rotation ticks, each row followed by its count of ticks:
The counts run from 0 to 405.
[-10   9  17   0  -7 -14  -3   6  -2   7 -13   7 -13  14  -8   6   0  -4
  14  -1  14   3   6  -2   0   3  18   4  18  13 -10  17  12] -> 5
[-11   6  12  19 -20  -1   3   3 -12   3  -8  -2 -16  19   1 -14  -2  -4
 -12   0  14  -6  12 -20  -8   6   7  -1   7  -3  -7  -1   4] -> 359
[  9  16   6 -19 -16   1   3   4  -4  11  -6  -5  -4   7  -2   1   6 -11
  -3 -10  24 -15  13   1   0 -11  21  -9   3   8 -11   1   5] -> 380
[-24 -12   2  18  -3 -12  -1  23  -5 -10  -9   2 -16   6   3  -5  -6 -11
   2   8   7   1   4   7  13   4  11  14   7   7  -5   4   8] -> 346
[  5   9   6  -2  -8 -21 -15   1 -10  -2 -24   0  -7  15   5   1  -7   1
 -13  -8   9 -20  -9   9   9   2   9  -9 -10  -1  -5  -6  -4] -> 29
[ -2   2  11  -5 -10 -15  -5  14  -5  12  -2  19 -24  10  12   8  12  -2
   8   3   3 -12 -10   3   3 -10   7  -5   1   2 -18 -14 -11] -> 286
[-15   0   6   7  -6  -6  11   4 -11  -8  -8  13 -14   4   4 -11   6  -5
   5  -4   3 -11  10 -15 -12 -17  11   4 -13 -16 -12 -10   7] -> 103
[  2   8   0   7 -19 -11  -1  -6 -14   7  -5  12 -11  -1  -5 -10  -9   5
 -22 -22  11 -12  -8   7   5  -3  -2  11  16   3   5  10   4] -> 149
[ 20  -5  10 -14  -1  -5   2  21  -6  -2  -3  16   1   3  10 -13   4  -8
  -8  -4   5 -13  11   1   7 -10  24  -7   6   7   1   9  12] -> 390
[-17   2 -14  12 -12 -10  -3  -4  -2  -8 -16  -8 -10  -2 -28  -7   1  -6
   0   0  14 -11  10  -3   8   1  18   8   7  -2  -6  -2   9] -> 171
[  4  -8  -5   1   5  -3  -3  22 -17  -1  -4  11   0   2  11  -1   3 -24
   5   4   6 -14  11  -1  -2  -8  25  -5  -6   7  -8   6  15] -> 387
[  2   9  -9  -9 -15  -8   7   2 -25  -6  -1  18 -15   2   2  12  15  -2
   5  -4  16 -14   9   3  -3   1  17   3   1   1 -13   2  -4] -> 296
[ -5  -2  15  -4 -13 -13   2  12   6  22 -15  -2  -6 -11  -9  -1  -4  -6
  -3  -5  12   4   5   2  12  -4  15   3   9  13  -5   2  24] -> 259
[-17  -5  -4  16   0   5  15   4 -15  -8   5  25 -18  -4   9 -10   3  -6
 -10  -8   5 -13  -8   4  -4  -5  12  15  12  -1   5   4  -3] -> 144
[ -1  11   7  -4  -7  -4   0  -6  -8  -3  -6   7   1  -7  -3 -16  -9  -7
 -28 -20  17 -22  -4   0   3 -10   3  14  -3  -2   2  -7  -2] -> 231
[  2  -1   6   2 -11  -5 -13  11  14   4 -14  -9 -15  11   4 -13   6  -5
  -6   5  12 -20   4  -6  -4 -14  13 -20   8  -3 -14  -7  -7] -> 371
[  8   6  16   1 -12 -10  11   6   0  10  -7  13 -21   7  -3 -21   8   8
 -12  -6   7   4   5   4   7 -14   4   6   7 -11  -5   0  18] -> 270
[  9  15  -1 -13  -6  -2   0  -4   3   2 -16  -6   5   7  -4  -1   7 -14
  -2  -2  28 -15   1  -1   4 -12  26  -6   0   6 -11   4  11] -> 382
[  0   1 -13  -3  -2   1  -3   9   3 -11  -5   0 -16  10  -3 -11  13  -6
  -2   5  15 -22   7  -1   6 -11  16  -8  -4 -16 -15 -17  -6] -> 374
[  0  -2 -10  -2  -1 -13  -5   3  -7   3  -1  23   0   2  -2  -8 -18  -4
 -12 -23  15 -20  -7   5  10  -6   0   5 -11   1  -6   2  15] -> 404
[ -7   6  11   9   5 -12  -7   6  -1  -2 -29  -8 -10   8 -10 -18   5 -11
   0   8  -7  -7   0   3   6 -16  20   2   4  -5  -2  -7  11] -> 181
[  2   2  -3   4  -4 -10   3 -11   7   4 -10  11 -20   3  -9 -11  17   1
  -4   3  15 -22   0   2 -15  -5  15  -9   4  -4 -16  -3 -11] -> 291
[  2  12  -2 -16 -13   4   4  14 -15  11   5   0 -12   8  -2   0   7 -11
   0  -6  15 -16  20   0  -1  -7  19  -6  -3   3 -12 -13  -2] -> 378
[ -6   3  23  -8  -7 -20   5  19 -10  -9  -4  17 -17  19   5  -9   5   3
   4   0  -5  -2  10   4   5  -3   9   7   8   4   0   1  -5] -> 14
[ -7   2   7  -5   5   4 -16  24   0   5   0   5 -17 -15   6   9  -4  -2
  -7 -13   5 -10  -3  -6  17 -11  12  12  10 -13  -3 -16   1] -> 245
[ -1  -8   6 -11  -1 -14  12  17  -9   6  -5  21  -5  -6  10   0   1   0
  -8  -7   5  -6 -11   4   4   0  20   4  14  25   6   4   2] -> 136
[ -6  -2  -5  -6  -6  -1   2   6   2  -3 -17 -13   1  -4   7  -2  -8 -10
  -9 -12  24 -15   0   1  -1  -7  25  -9  11  15  -2  12   5] -> 47
[ -4  -2  -9   5  -5 -14 -16  10   1  -9  -6   7 -20  -6 -16  -8   1  10
 -12  -4   1 -18  -4  -1  16  -3   5  10  18  -8   1 -13  -8] -> 161
[ -5  -3  20   5 -12 -14   5  18  -2   1  -8   3 -14   9  -7 -25   1   2
 -19   6   2  -3  10   5  12   7  10   9  13   6   5  -5   0] -> 350
[-16   7  -3  17  -2 -10 -12  -2 -16   1  -9  12 -10   1   2   9  -9  -6
  -8  -9   8 -10 -24 -11   7  -1   4  18  12   3  -2  -2   2] -> 153
[ -5  12  -4  10  -9 -12  -8  -9 -14   1 -11  11  -8   0  -2   0  -7   2
 -16 -17  15 -11 -21   2  13  -6  -2  18  12   0   1   3   6] -> 151
[ -2   5 -13  -9  -2   4   4  14 -13  -2   4   4 -15   9  -6  -5  11 -10
   1   0  13 -20  15  -3   3  -8  17  -2  -8  -8 -15 -21  -5] -> 376
[  5   6   7 -10 -22 -17   6  -8  -4   2 -18  12  -3   8  -1  -4   2   7
  -7 -15  14 -14  -3  -9   7  -9  10  -9 -14  -9  -4  -8  15] -> 109
[-14 -11   8  17   9  -8   5  13   3   2 -13  11 -14  -3  -2 -10   6 -10
   3  11   4   3  -4   0  12  -9  18  12  -1  -6  -8  -6  22] -> 264
[ -1   0  -8  -8   6  -7  13  -7   1   7 -13   7  -8  -3  -1  -2   2   2
  -3 -14  24 -10  -5  -2 -16  -3  27 -10  13  10  -8  10   7] -> 128
[-15   8   2  -8  -9  -6   5  18  -8   6   2   1 -18   4  -8   4 -10   5
  -1 -17  16   4  11   3  10   6  10  12  22   9  -1   6   4] -> 338
[ 18   1  10 -18  10  -8   1  11  -1  -2  -7  15   4   3   3 -21   3  -5
 -15  -7   4 -15  -2   3   7 -16  20   0   3   4   3  -1  11] -> 392
[ -5  -5  -5   9 -17  -2  -4  -2  -5  -2  -8  12  -3   1  -2  -2 -16  -1
  -9 -24   6 -20  -3   1   4   0  17 -13   9   1  11  17  11] -> 320
[-15   5   6  14 -10  -9   7   3 -13  14  -7  15 -19  15   9   0  -1  -5
   6  -4  12   2  -4 -14 -11 -11   0   1   0  -3 -18   1  15] -> 276
[  0  -4   2   2   2  -2  -6  12  -3  -2  -9  -4 -18   3  10  -7  -1   1
 -13  -7   7 -23  10  -1 -14   4  24 -20   8  -3  -4  -3 -15] -> 36
[ -9  -3   7   5  -6  -6  -5   9  -7   9 -13  13 -12   4  18  15   0  -9
   9  -5   2 -15  -9  -5  -4  -8  21 -18 -14  -4 -13  -6   8] -> 114
